rotation ticks, each row followed by its count of ticks:
The counts run from 0 to 158.
[  1  10 -15  -2  -9  -7   2 -19   6  -6   8   2  -4  -8  -9  -5 -13  -5
   5   2   9  -9   2 -22  -3   0  15   7  -6 -15  -7   1  -4 -11   0  -7
   1 -17   3   3 -11  -2  -4  -2 -30  -6   5   0   9   2  10] -> 55
[  1  -1   6 -16  13  -8  -2   5  -6  15  -4   7   9  -6   0  18  -1   6
 -14  -4  -4  -6   4   7 -26  -2   3 -11   2  12  -8  10  14  -5  -7   0
 -19  -7  -3 -15  15  -8  -7 -16   4   7  -6 -14  -7 -12  10] -> 107
[ -2   4   4 -26   6 -16  13  -4  -2   9  -4  16  -2  -1  -6  17   6  -2
  -1   4   6  -8  -9   0   2  -6   0 -12  -1  10  -9  12   4   2  -1   2
 -17 -18  -7  -2   0  -4  -6   3 -11   8 -19 -11  -6 -15  21] -> 93
[  4   3 -12   5  -4  -5   5 -15 -10  -4   0 -11   3 -16   6  14  -8  -2
 -11   7  -5  11 -17  -5  -8   3   6  14 -13   8 -15   2   3  -1  -8   7
  -2 -11   7  13 -31   4  -3 -12  -9   5   0 -20  -2  -1   9] -> 47
[ -1   8 -15 -10   7  -5   1 -13  -6   0  -7  19 -13  10  11   2   2  -7
  15 -18   5 -12  -2  10  12 -14  -1   0  11  -1  17  18  -3  -7 -10  -7
  12 -14   3  -2 -14   2  12   3 -14  15  11  -3   9   0   6] -> 82
[ 10  10  14  -7   7 -11  11  -2  -8  23   0  18  -9 -18  -6  -2   4   1
 -14  -1   6  -6 -22  -4  -3  -4   7 -14   0  14 -10   3 -15  -2  -5   6
  -5   6  -4  -3   4 -11  -1   4   0 -10   4 -14   0 -15   9] -> 116
[  8   7  -9  -1  -7  23  -5  -6  -5  -4   3 -10  -6  -3   1 -12 -16 -12
  10  -5  -2  -7  -3 -12  16  -2   1  29   8  -8  -2  -4  -7   6  -6  -6
   4  -1  -3   0 -26  -5   1   7   4   6  14 -12   8  18   1] -> 49
[  0   7 -15  -6  -3 -12  -2 -16  -3   6   6  -1   1  -2   2   0 -11  -4
 -10 -10  -5   6  -4 -15 -11 -14  10  11 -14   0   4   5  -7 -10  -2  11
  18 -17   8  -2 -24  -8 -12  -6 -19   2   9  -5  -2  -6  13] -> 51
[  7   3   7 -15   7   7  -6  -7   2   9  -5  19  -5  18  -3  -4  -1  -2
   9 -12   7 -13   8  -5   3 -12   7 -14  16   2   7  15  -4  -9   3 -20
   1  -6 -14 -20  13  -8   0   7 -12  -4  10   0   9  -7   5] -> 105
[-12   0 -22  -7  -5  -8   4 -12 -10 -15  -9 -18   1 -15   3  -4 -10  -4
  -6   5  -9  14  -5   8 -10  -9   5  18 -16   2   2   4  14  -8   9  -8
   0 -10  -2   6 -22  -2  -4  -8  -6   4  13 -13   4   5  11] -> 46
[ -5  -4 -10  -5 -18   2  -1  -9 -14 -14  -7 -11  -3   0  -2 -19  -1  -8
  12  -6 -14   5  -4   6  16 -12   9  23  -2  -3   9   9  12   2   0 -15
   6  -6 -11   1 -15  -4  -3   1 -10   5  11 -12  11   9  11] -> 45
[ -1  -5   4  10   1  -2  -4   9 -11   5  -9  -1  12  -4   5  -8  -5   2
   0  -2  -3  -4  14   2 -19 -11  14   0  -3  -1  13   4   9 -19  -2 -11
   3  -6   1 -10  21 -10  -3  -8   4 -12  29  -3  13   8 -15] -> 4
[ -6 -13   8   4  -4  -4  17   8 -21   9 -13   3  16 -14  10   5   0  -1
 -11   7  -8  15  -8   3  -2 -20   3  17 -15  12   2  -4   1   0  -1   8
  10   1   3   8  -1 -12  -8   6  23 -12   0 -20  -3   7   1] -> 15
[ -4 -12  -6   2  -4   4   5   3 -18 -12  -9 -19   9   5   6 -13  -6  -7
   1   5  -5  11   2  11  -2 -15  11  11 -12   2  17  12  17  -9  13  -3
   1 -17  -9   7  -3  -1 -11  -4 -10   2  22   0  10  10 -14] -> 27
[ -3  -5   7  -1   3   2   7  12  -9  18  -6  -3  12 -13   0   0 -15 -14
 -12   8  -3   4   7 -15  -4  -6  14   8 -22  -1   2   2 -10 -11  11  15
   7 -11  -1  -3   4 -11 -14   1   9 -16  17  -5   3  18  -7] -> 19
[ 10  -5  22   4   5   6  12   2  -9  29   4  20  10  -1   2   7  -1   5
  -7   3  12   5 -17 -18   5  -6   5   1   2  15  -4  -7 -16  -3 -11   7
   4   1   7   5   6 -15 -13  11   4 -14   5  -2  -1  -6  -7] -> 135
[-11  10 -28 -13   7 -18   7  -9   4  -2  -2  11  -2 -12   0   3 -17  -1
  -1  -9   7 -13  10   1 -13 -16   1  21 -10 -12   6   1   1 -13   7   3
   7 -18   3  -5  -3  -7   0  -1 -10   5   5  -2  -1   3  14] -> 69
[  0   8  -6 -21   6   5  -3   4   0  -1  -7   1 -10  -3  -5  -1  -6 -13
  13  -5   5 -32  16   7   6   0   3  -6  11 -13   1  15  12  -1   2 -11
 -14  -8 -16 -14  12   0   7  -3  -2  10   3  -5   6  13   1] -> 91
[  8  -9  20   9  -1  -1   9   4 -23  18   0  13   7  -1   8  -1  15  14
  -5  -6   3   1 -23   8   2  -8   8   7  12  18   1  -1   3   5 -27   2
   1   3   5   5   8  -3  -1  -2   6   7   3 -13   0 -15 -10] -> 131
[  2  10   7 -22  14   2   6   5  -7  28  -5  15 -10  -6  -3  10  -3 -15
  -4  -8  -1  -7 -10  -2   7   0  -4 -10   5  14  -3  11 -11   8  -3  10
  -8   1  -5  -9 -10 -11   0   9  16   8  -6 -18  -1   2  17] -> 98
[  6   8  -9 -14  10  11   4  -6  -4   6   4  11  -5  11   8   9  -4  -1
  14 -10  13 -18  -9  13  10 -11 -12  16  16   3   9   5  -1   6  -9   8
   0 -15   0   3 -14   1   4   3  -3  28  -1   0  -3  -3  -2] -> 81
[ -3  -9   7   9  -2 -13  13   0 -12  -1  -4  -4  18  -1   5  -1   1   4
   1  13   8  12  -4   5 -12 -14  15  -2 -10  10  11   5   8 -18   6 -10
  -6 -21   0  14  12  -2 -13   1 -18 -11  12   2   9 -10 -16] -> 9
[ -1  -6  -3   4  -5 -11   7  -3 -22   1  -7 -14  11  -8   9   3   2  -2
  -9   5  -9  16  -9   4  -5  -5  14  -2 -22  10   0  16   7  -8   1  12
   3 -21   2   9 -13   3 -16 -14 -16   2   9 -11  -1  -5  -8] -> 28
[ -4 -16  21   6   3   2   8  17 -25  14 -11  -8  14  -4  10  11  -2  -7
  -8  13  -6  17  -5  -2  -4   4  12  -3 -11  12   1   8  12  -1  -9   1
 -12  -2   6   8   7 -10  -7  -5  16  -2   2 -14   1  13 -11] -> 144
[ -2   5   6  10  11  -1  10   4 -10   1 -12   4  -4 -26   2 -12 -10   2
  -3   8  12  -7  -4   9  -7  -4   4   3  -3  -1   5  -2   2 -17   2 -11
  -2   4  -3   3  16  -4   9   3  10 -16  33 -10  14  10 -18] -> 133
[ -2  12 -17 -10   5   2  -2  -5   8  -4   5  -3  -2  -2  -5   3 -17  -9
  12   2  17 -25  15  -6  -7   2   3   8   0 -20   5  10   4 -15   1  -6
 -15 -22   1   3  -4   0   2  -2 -16  13   5   6   9  13  -4] -> 73
[-10  -3  -5 -15   2   1   1   9  -8   1  -5  -2   3   6   3  12   0  -5
  10  -8  -1 -16   6  13   3  -8  -6  22  11  -8   5   7  22  11 -18  -4
 -14  -9   0  -3  -5  -4   2  -6   8  29 -17  -9  -6   9  11] -> 76
[ 11   3  14  -9   0   8  -1  -3  -4   1  -5   8  -7   0 -10  -5   7   0
  13  -1   9 -20  -6   5  11   7   9 -10  22  -3 -11   8   8   3 -11 -24
 -22   5 -15 -11  18  -3  13   3  -2  -4   2 -11  10  -3   1] -> 109
[ 11  13  -5 -12   9  11   7  -6  -1  11   6  18  -3  -9  -1  18  -2   5
   2  -8  11 -29  -6   0   8  -1  -4  10   9 -12 -14  -1  -9  11 -19  15
   0 -10   1  -6  -2   3   7  -5   2  13 -10 -10  -6  -6   1] -> 85
[ -7   2  11  -8  11 -11  12  14  -9  20  -5   1  -3  -9  -3 -17  -7 -10
  -4   6   1   5  -9   7 -10  -8   7  -6  -3  18  19   7   6 -17  11  -9
 -12   0 -10   6  12 -17 -11   8   5  -6  15  -3   8   5  -8] -> 129
[ -2   6 -18  -8   1  -1   3  -5  -4 -15  -5   1  -2   1   2   5   0   3
  17  -3   9 -22   0  21   0  -3   0  11   9 -12   4  11  19   2 -11 -10
  -8 -16  -2   4  -4   7  12 -10 -10  25  -2  -4   1   1   0] -> 77
[  1  -5   8  13  -3  21   2  -1 -19  -3 -10   1   2  -7  11  -9  -8  -3
   6   5   4   1   1 -10  16  -3  14  -2  -4  -4   5   5  -6  -7  -2  -8
  15   0   3  -3   4   2   4   2   3 -15  34  -7  16  17 -23] -> 151
[ 12 -17  21   4 -16  20  10   4 -16   5   7  -6  18   6  -7   2   0  -6
   4  14   2   6  -9 -17  17   2  15   9  -3   0 -11  -1  -3  13 -10   7
  -6 -12  -3  10  -7  -6 -17   0 -10  -2  -8  -7  -1   4 -11] -> 25
[  5  -8  -3   6 -16  15  -5 -16  -9 -18  -1  -8  13  15  -1  -1  -4   6
  10  -1  -3   3  -2  -9  11  -8  15  16   5 -10  -8   2   9   2 -12 -17
   7 -16  -3   1 -10   2  -6 -13 -24   2   7  -6   8   0  -4] -> 40
[  9   0  17 -11  14  -1   4   0 -10  21   1  14   5   9   3  15   7   4
  -3  -2   7   6 -21   5  -8  -4  -2 -12  14  27   0   8  -1   0 -11  -5
 -15  -2  -3   1  -5  -9  -8   1   1   8  -7 -11  -3 -20   7] -> 112
[  0  -2  -4  -2 -15  -1   2  -7  -8   2  -3  -4   2 -10  -6 -10  -9 -16
  -6   1 -13   1   7 -25  10  -5  22   5 -22 -14  -8   9  -9  -5   6   5
  12  -6  -2  -9  -4  -6 -11   1 -15 -17   9  -6   1  11  10] -> 37
[ -6  -8  -3   5  -4   7   5  -2 -15 -18 -11  -9  15 -11   4  -6 -13   8
  -3   7   0   3  12  -3  -6  -8  17   5 -12  -8   0   7  16 -11   9  -7
   5 -12  -2  -6  16   3  -3 -15  -7 -12  22  -7   8   9 -16] -> 156
